In the rows, zero is written as 128.
Each row is a point on one shape in 26 dimensions made of curled strands that fork but never close a loop.
pud: [146 131 152 140 140 151 113 139 105 116 120  87 165 157 116 126 135 127
 111 152 109 147 114 158  86  75]
vozel: [113 165  59 150 132 135 109  94 102 135 156 119 140 157  99 129 112 126
 112  95 122  99 100 182  85 109]
nolo: [131  69 123 117  97 175 130 142 162  95 153 219 123 152 100 131 150 116
 136 144 148  86 154 102  94 186]
dap: [113 136 157 107 130 133 178 165 128 165 133 137 121  64 129 124 102 147
 149 104 132 115 132  95 194 197]
metug: [100 154 155  80 125  96 176 156 109 130 122 139 151 102 147 132 104 152
 112 113  99 127 155 114 174 176]
fubi: [ 92 158 153  68 123  83 172 146  95 109 125 133 164 133 149 134 113 150
  89 116  85 132 171 126 149 161]
vav: [155 197 152 118 127 101  76 123 137 137  97 112  95 146 132 120 148 146
 187 182 122 111 162 127  99 175]
lugu: [126  99 135 119 120 173 154 149 149 135 142 178 115  93 114 128 139 132
 151 129 143  90 138  97 140 195]
Vig: [115 119 150 124 136 147 168 165 136 174 142 133 104  55 121 123 112 140
 158  96 145 120 123  94 190 192]
lir: [141  51 121 103  75 175 108 135 185  51 175 248 128 181  95 132 159 114
 126 155 148  84 166 107  71 168]
nupib: [167 133 120 150 148 151 126 122 107 135 138  87 145 155 119 134 125 139
 112 147 103 144 110 168  87  89]
naza: [130 163 147 125 100 117 126 143 179  85  63 101 110  74 191 128 162 120
 183 167 147 106 133 159 163 163]
Lumad: [137 127 105 124 114  78  98  45 155 162 101 143 162 158 143 106 128 147
 138 158 148 152  93  96 206  56]
gifa: [ 82 174  54 141 105 133  91  97  92 115 146 132 148 160  84 123 106 108
 114  71 137  79 105 174  94 108]
duden: [105 167  58 148 127 134 104  94 100 131 154 122 142 158  96 128 111 122
 112  89 125  95 101 181  87 109]
fali: [183 139  80 161 155 149 140 100 108 157 161  93 126 152 118 141 115 149
 115 136 100 137 104 182  87 109]
Muf: [101 153 156  82 125  98 177 158 111 134 122 139 148  99 146 131 103 152
 115 113 101 126 153 112 177 178]
niros: [172 117  89 166 133 129 135  78 123 158 135 106 130 156 130 143 106 162
 117 149 123 153 103 160 121  98]
sovap: [136 100 119 144 133 106  97 108 111 114 130 119 129 173 132 136 125 104
  94 127 123 184 118 116  89  53]
lukiz: [140 114  94 153 123  91 128  71 127 156 117 127 145 156 132 132 116 156
 125 152 144 142 102 122 146  75]
bop: [ 95 156 153  74 124  89 174 151 102 119 123 137 158 117 149 133 108 150
 100 114  91 130 163 120 162 168]
keza: [116 110 149 133 144 133 153 158 140 160 139 130  94  73 124 128 125 123
 147 100 144 138 129 101 169 162]
Rodu: [113  95 141 148 153 101 122 129 144 131 122 122  88 118 142 128 147  88
 114 107 141 163 133 102 131  95]
darur: [192 134  84 162 157 150 141 102 109 158 160  88 123 151 121 143 118 149
 115 142  97 141 106 180  90 108]
mel: [186 127  94 152 152 130 121 111 109 138 158 103 129 156 126 136 123 129
 112 136 106 143 111 159 100  88]
Kan: [132 175 152 135 109 105 117 143 168  73  51 106 104  78 210 118 169 105
 184 180 141  99 142 184 145 157]
sira: [126 161  62 153 139 138 116  95 104 142 159 115 137 156 103 131 112 132
 112 103 118 108  99 184  82 109]
sozar: [115  99 144 144 152 112 133 141 144 141 129 125  87 102 134 129 143  98
 126 104 141 156 133 104 143 119]
Mefe: [119 125 192 127 129 155  98 159 103  90  97  88 189 160 111 115 151 109
 113 159 115 150 119 149  85  56]
vamud: [ 93  89 133 151 150  91  72  95 124  95 105 119  99 176 149 122 133  83
  82 127 150 188 125  93  94  18]
bizad: [115 129 154 115 132 144 176 166 132 173 138 135 113  56 124 122 104 146
 157  98 140 114 125  92 196 200]
lazeg: [113  95 141 148 153 102 123 130 144 132 122 122  88 116 141 128 147  89
 115 107 141 162 133 102 132  97]
tofo: [ 67 179  51 136  89 134  85  98  87 104 140 140 152 161  73 120  99  99
 115  56 149  71 106 168 100 108]
liro: [100 153 155  81 125  97 177 157 110 132 122 139 150 101 147 131 103 151
 113 113  99 126 154 113 175 177]
vugo: [ 90 161 154  63 122  79 169 142  89  99 128 130 168 148 148 135 117 149
  80 118  81 135 178 131 137 154]
robu: [126  97 123 145 134 104  91 105 113 111 124 119 125 175 135 134 126 100
  91 127 128 188 118 111  87  45]
fom: [115  97 143 146 152 107 128 136 144 137 126 123  87 108 137 128 145  94
 121 105 141 159 133 103 138 109]
Gezig: [153 111  91 163 124 109 134  73 125 156 123 117 137 157 131 138 107 162
 120 152 139 149 102 141 131  86]
Ziv: [114  96 142 147 153 104 125 133 144 135 125 123  87 113 139 128 146  91
 118 106 140 161 133 102 135 103]
mag: [172 116 105 145 141 118 111 115 108 126 150 113 136 162 127 136 125 117
 106 132 111 159 114 140  97  76]
Vop: [121 130 148 122 122 148 164 163 154 163 130 124 105  49 130 128 116 145
 163 103 149 116 122  96 194 190]
dolu: [ 94 157 153  72 124  87 173 149  99 115 123 136 161 123 149 134 110 150
  96 115  88 131 166 122 158 165]
kapep: [ 90 160 153  65 123  79 170 142  90 101 127 131 168 144 148 134 116 149
  82 118  82 134 176 130 140 155]
Boga: [131 168 150 128 104 112 122 143 175  80  58 102 109  76 198 124 165 115
 183 173 145 103 136 169 156 161]
nol: [115 120 150 123 135 148 170 166 136 175 142 134 105  53 121 122 111 141
 160  96 144 118 123  93 192 195]
Bev: [122 125 188 128 130 154 100 157 103  93  99  88 186 159 112 116 149 112
 112 158 115 150 118 149  85  59]
Nanod: [115 120 150 123 136 148 169 166 136 175 142 133 105  53 121 122 112 140
 159  96 145 118 123  94 191 193]
tibu: [128 144 143 121 100 140 145 153 182 125 100 106 107  57 151 139 137 142
 170 128 155 118 122 113 187 174]
susal: [169 114 106 145 140 117 110 114 108 125 148 114 136 163 128 137 125 116
 105 130 112 161 115 137  96  74]
Tifo: [161 132 129 147 145 151 122 127 106 129 132  87 151 155 118 131 128 136
 112 148 105 144 111 164  86  85]
Bila: [ 92 158 153  68 123  84 171 146  95 109 125 134 165 133 149 134 113 150
  89 116  85 133 171 126 149 160]
fite: [136  57 122 110  83 174 115 138 175  68 167 238 127 173  96 131 155 114
 129 149 149  85 161 105  79 176]
mumen: [176 142 135  46 141 129  41 123 123 157 156 121 105 206  78 121 142 193
 156 162 109  98 195  79  93 177]
feva: [100 168  57 147 123 133 102  95  99 128 153 124 143 158  94 128 110 119
 112  86 127  91 102 179  87 109]
netat: [119 117 147 120 131 158 169 161 140 165 143 146 111  57 120 122 117 143
 160 105 143 105 125  93 183 199]
kuvud: [113 136 157 107 131 134 178 165 129 166 133 137 121  64 129 124 102 147
 150 103 132 115 131  95 194 197]
ril: [115  98 143 145 152 109 131 139 144 140 128 124  87 104 136 129 143  96
 124 104 141 157 133 103 141 115]
gavad: [111 141 158 100 129 124 179 164 125 158 129 138 128  72 134 126 100 148
 142 107 125 118 137  98 192 193]
Siz: [127 140 143 121 104 143 149 155 179 133 107 109 106  55 146 138 132 143
 169 121 155 118 121 107 188 177]
Kemok: [103  90 129 149 141  97  77  97 118 101 112 119 110 179 141 128 128  92
  84 127 141 193 122 100  88  26]
dibi: [165 147  73 159 151 146 134  98 108 154 161 102 130 153 114 137 113 146
 115 126 107 129 101 184  83 110]
lano: [177 141 135  45 141 129  40 123 123 157 157 122 105 206  78 121 142 193
 156 161 109  98 196  80  93 177]
vamoz: [104  91 135 151 152  91  97 108 136 112 111 120  93 148 150 124 144  81
  95 116 143 174 128  96 111  53]
gop: [ 98 169  57 146 121 133 100  95  98 127 152 125 143 159  93 127 110 117
 112  84 128  90 102 179  88 108]
Buben: [111 142 159  99 129 123 179 164 124 157 128 138 129  73 134 126 100 149
 141 108 123 118 137  98 191 193]
Dinum: [135 125 101 133 122  79 110  58 142 159 109 138 156 156 139 116 128 148
 134 154 144 143  98 103 183  62]
muv: [120 114 146 120 129 161 166 159 142 159 143 151 111  62 119 123 121 142
 159 110 143 102 127  93 175 198]
leda: [189 134  89 160 156 151 139 105 108 155 156  88 126 152 120 142 118 149
 115 143  97 141 106 178  89 106]
zemam: [137  55 122 108  81 174 114 138 178  64 169 240 127 175  96 131 155 114
 129 151 148  85 163 105  77 174]
pev: [ 89 161 154  63 122  78 169 141  87  97 128 129 169 150 148 135 118 149
  78 119  81 135 179 131 136 153]
gimi: [149 198 159 139 120  96  96 132 148 104  65 109  94 111 184 115 161 118
 187 187 134 105 154 169 113 162]
kon: [106 148 158  91 128 111 179 161 119 147 124 139 138  84 140 129  99 151
 129 111 114 122 144 104 186 187]
buse: [129 156 144 121  96 126 131 145 185  95  74  99 112  69 177 133 155 130
 180 156 151 111 128 142 173 166]
naf: [126  97 134 119 119 174 154 149 150 133 143 181 115  96 113 129 140 131
 150 131 143  89 139  98 137 194]
nizeg: [107  91 136 151 153  92 102 112 137 116 113 120  91 143 149 125 146  81
  98 114 141 172 130  97 115  61]
Pusa: [132  66 123 115  93 175 126 141 165  89 157 224 125 158  98 130 150 115
 134 145 149  86 155 103  90 184]
gaz: [109  92 137 150 153  94 108 117 140 120 115 120  90 135 147 126 148  82
 103 112 141 169 131  99 120  72]
ger: [136 191 159 149 116  94 104 143 160  65  41 114  91  79 227 111 174  90
 182 189 138  94 153 206 125 145]
tafez: [136 127 105 125 115  79 100  47 153 161 102 142 161 158 142 108 128 147
 138 157 147 150  94  97 204  57]
det: [ 60 182  50 133  82 135  82  99  84  99 136 145 154 161  69 118  95  95
 117  49 154  68 107 166 102 108]
gapeg: [137  56 122 108  82 174 114 137 177  65 169 240 127 174  96 131 155 114
 128 151 149  85 162 105  77 175]
pudin: [109 145 159  96 128 118 180 163 122 154 127 139 132  77 137 127  99 150
 137 110 120 120 140 101 190 191]
vuba: [116 106 148 138 147 126 146 153 142 153 136 128  91  84 127 129 133 113
 140 101 143 145 132 102 158 146]
butog: [127  95 132 119 117 175 151 148 151 130 143 184 116 102 112 129 142 129
 149 133 144  88 140  99 132 194]
meb: [135 100 120 144 133 106  96 108 112 114 129 119 129 173 132 136 126 104
  94 127 123 185 118 115  88  52]
vup: [100  90 130 150 142  96  75  97 119  99 110 119 107 180 143 126 129  89
  83 128 143 192 123  98  88  22]
dol: [128  87 129 119 111 176 146 145 153 120 145 195 118 117 108 130 145 124
 144 138 145  86 144 100 119 192]
beve: [125  99 135 119 120 173 155 149 149 135 143 178 115  93 113 128 139 132
 151 130 143  90 137  98 140 195]
rane: [192 134  83 162 157 151 141 102 108 158 159  88 124 151 121 143 117 150
 115 142  96 141 106 180  90 108]
Nibuk: [192 133  84 162 156 151 142 101 109 159 159  88 124 151 121 143 117 150
 115 142  96 141 105 180  91 108]
nuv: [117 125 149 121 129 150 170 166 141 174 138 131 106  48 124 123 111 145
 162  97 146 114 121  92 196 198]
Zepon: [174 117 103 146 143 119 113 115 108 127 152 111 136 161 127 136 124 119
 107 132 110 156 114 143  98  78]
Gib: [123 125 186 129 131 154 101 156 104  94 100  88 185 159 112 116 148 112
 112 158 114 150 117 151  85  59]
tavud: [170 115 106 144 139 117 111 114 108 125 149 113 136 162 127 137 125 117
 105 131 111 160 115 139  96  75]
zim: [128 147 142 120  97 136 140 149 186 113  91 102 109  61 160 139 143 139
 174 137 155 116 123 121 184 171]
gagot: [ 90 160 153  65 123  80 170 143  90 102 127 131 167 143 148 135 116 149
  82 118  82 134 176 129 141 156]
vud: [128 144 143 121  99 139 144 152 184 123  98 105 108  58 153 139 139 141
 172 130 155 118 122 115 186 173]
povit: [ 94  89 132 151 147  93  70  95 121  94 107 119 101 180 146 123 130  86
  81 128 148 191 124  95  89  15]
Lise: [127  93 131 119 116 175 150 147 151 128 143 187 116 105 111 129 143 129
 148 133 144  88 141  99 129 193]
voko: [108 121 209 121 124 158  92 167 102  78  88  89 199 161 109 110 158 102
 113 163 117 151 120 146  84  48]
buli: [165 114  90 165 128 122 135  76 124 158 131 110 132 156 131 141 105 163
 118 151 129 152 102 154 124  94]
fel: [117 120 150 120 132 155 171 165 137 173 143 139 109  52 121 121 112 144
 161  99 144 109 122  91 191 201]
Sinon: [ 96  89 133 151 151  90  80  99 128 101 107 119  96 168 150 122 138  82
  86 123 147 182 126  94  99  29]
Moten: [149 131 148 141 141 151 115 137 106 119 122  88 162 156 116 126 133 129
 112 152 108 146 113 159  86  76]
zatam: [130  72 123 117  99 175 132 143 160 100 152 216 122 147 101 130 149 117
 137 143 148  86 152 102  97 188]
fis: [123 107 140 120 125 168 161 154 146 146 142 165 113  77 116 126 131 137
 155 121 142  94 132  96 157 196]
Kanu: [121 125 188 128 130 154  99 157 104  92  99  88 187 159 112 116 149 111
 112 158 114 150 118 150  85  58]
dumo: [ 73 177  52 138  97 133  88  97  89 109 142 136 150 161  78 122 102 103
 115  63 143  75 106 170  97 108]
rigo: [102 120 219 118 121 160  89 171 102  71  83  89 204 162 108 108 162  97
 115 165 118 152 121 145  83  43]
Vap: [136 127 104 127 118  79 102  50 150 160 104 141 159 157 142 110 129 147
 136 157 146 148  95  99 197  58]
Meluf: [103 152 156  84 126 101 178 159 113 137 122 139 146  95 145 131 102 151
 118 113 104 125 151 110 180 180]
Kefi: [147 112  92 159 122 100 132  72 126 156 120 121 140 157 131 135 110 160
 122 153 142 146 103 132 136  81]
Fut: [113  94 140 149 154 100 120 127 143 129 121 122  88 121 143 127 147  87
 113 108 141 164 132 101 129  91]
kulap: [119 118 147 120 131 158 169 161 140 165 143 145 110  57 120 121 117 143
 160 105 143 105 125  93 183 199]
lipok: [137 129 164 136 136 152 108 146 105 108 112  88 173 157 114 122 140 122
 112 154 111 148 115 155  86  69]
Datot: [ 89 172  55 143 113 133  95  95  95 121 148 128 146 160  88 125 108 113
 113  77 133  84 104 176  91 108]
nop: [144 155  67 156 146 142 125  95 107 148 161 109 134 154 109 134 112 140
 113 114 113 118  99 185  81 110]
guva: [126 139 144 122 106 144 151 156 175 138 110 111 106  53 143 137 130 144
 167 118 154 118 121 105 190 178]
gedit: [133  98 121 144 133 106  95 107 112 113 128 119 128 173 133 136 126 103
  93 127 124 185 118 114  88  51]
bineg: [182 139  79 161 155 149 139 100 109 157 161  93 126 152 118 141 115 148
 115 136 100 137 104 182  86 110]
nore: [150 199 159 137 121  97  93 131 146 110  70 108  95 117 175 116 159 124
 187 186 133 107 155 162 110 165]
Zefe: [124 125 184 130 131 154 101 156 103  95 101  88 185 159 112 117 148 113
 112 157 114 150 117 150  85  60]
Kureg: [136 126 103 129 119  79 105  53 148 160 106 141 158 157 141 112 129 147
 136 156 146 146  96 100 193  60]
Seb: [176 134 107 154 151 151 131 115 107 143 146  88 137 154 120 137 122 143
 114 145 101 143 109 172  87  96]
Bovu: [130  73 123 117 100 175 133 143 159 101 151 214 122 145 102 130 149 117
 137 143 148  86 152 102  99 188]
runuk: [187 129  86 163 150 145 138  93 115 159 152  94 125 152 125 144 114 154
 115 145 103 146 105 175 102 107]
lafi: [179 120 101 147 145 122 114 114 108 130 154 110 134 160 127 136 124 121
 108 133 109 152 113 147  98  80]
rab: [185 138  81 161 155 150 140 100 108 157 160  91 125 151 119 142 116 149
 115 138  99 138 104 182  87 109]
mit: [190 132  88 156 156 138 128 108 109 146 160  96 125 153 125 137 121 137
 113 139 104 139 109 169  97  96]
Pezo: [ 65 180  51 135  87 134  84  98  86 102 139 142 152 161  72 120  98  97
 116  54 150  70 107 168 101 108]
tadi: [116 105 147 139 148 123 144 151 143 151 135 128  90  86 128 129 134 111
 138 102 143 146 132 103 157 143]
sinab: [156 197 152 116 128 102  75 122 135 139  99 113  95 147 129 120 147 148
 186 182 121 112 163 125  98 175]
Nikip: [116 121 150 120 133 153 172 166 136 175 142 137 109  50 121 120 110 145
 162  97 144 110 122  91 194 201]
tup: [117 119 149 121 132 156 171 164 138 170 143 141 109  53 121 121 114 144
 161 101 144 108 123  92 189 200]
Rula: [142 194 160 146 118  95 102 139 155  81  50 111  93  92 210 113 169 102
 184 188 138  98 153 192 120 152]

Start at the first point of each line and follow the strands to each of the others. Where do the paths split? Write each fork as brackets around the two groups it separates, the group with the point that comes earlier in the line first. The first line is answered.
Tifo Kefi lipok vugo Pusa
((Kefi (vugo Pusa)) lipok)
guva lir Pezo Rula buli
((lir (Pezo buli)) Rula)
Muf kapep rigo det gimi
(kapep ((rigo det) gimi))
Mefe rigo gapeg dibi naza
(rigo ((gapeg naza) dibi))
Kanu Pusa vozel dolu voko
(((Pusa dolu) vozel) voko)
gedit vozel Gib beve kuvud
((vozel Gib) (beve kuvud))
Bev fubi naza voko feva
(((fubi naza) feva) voko)
liro pev Lise Vap nupib
(pev (Lise (Vap nupib)))
tibu voko Muf Kefi gimi
(((voko Kefi) Muf) gimi)
Fut vugo Bev Pezo Bovu
((vugo Bovu) (Bev Pezo))
Ziv kuvud lipok Siz vozel
((kuvud Siz) (lipok vozel))
duden Pezo Muf fite niros
(Pezo ((Muf fite) niros))
vamud tofo kon zemam Kanu
((tofo Kanu) (kon zemam))
ril nop vav rigo fite
((nop rigo) (vav fite))
lazeg buli zatam Gib gagot
((buli Gib) (zatam gagot))
vuba tofo kon buli Pusa
((tofo buli) (kon Pusa))
lazeg Kan dolu buli Kanu
((Kan dolu) (buli Kanu))
vud naza Buben pud duden
(naza (Buben (pud duden)))
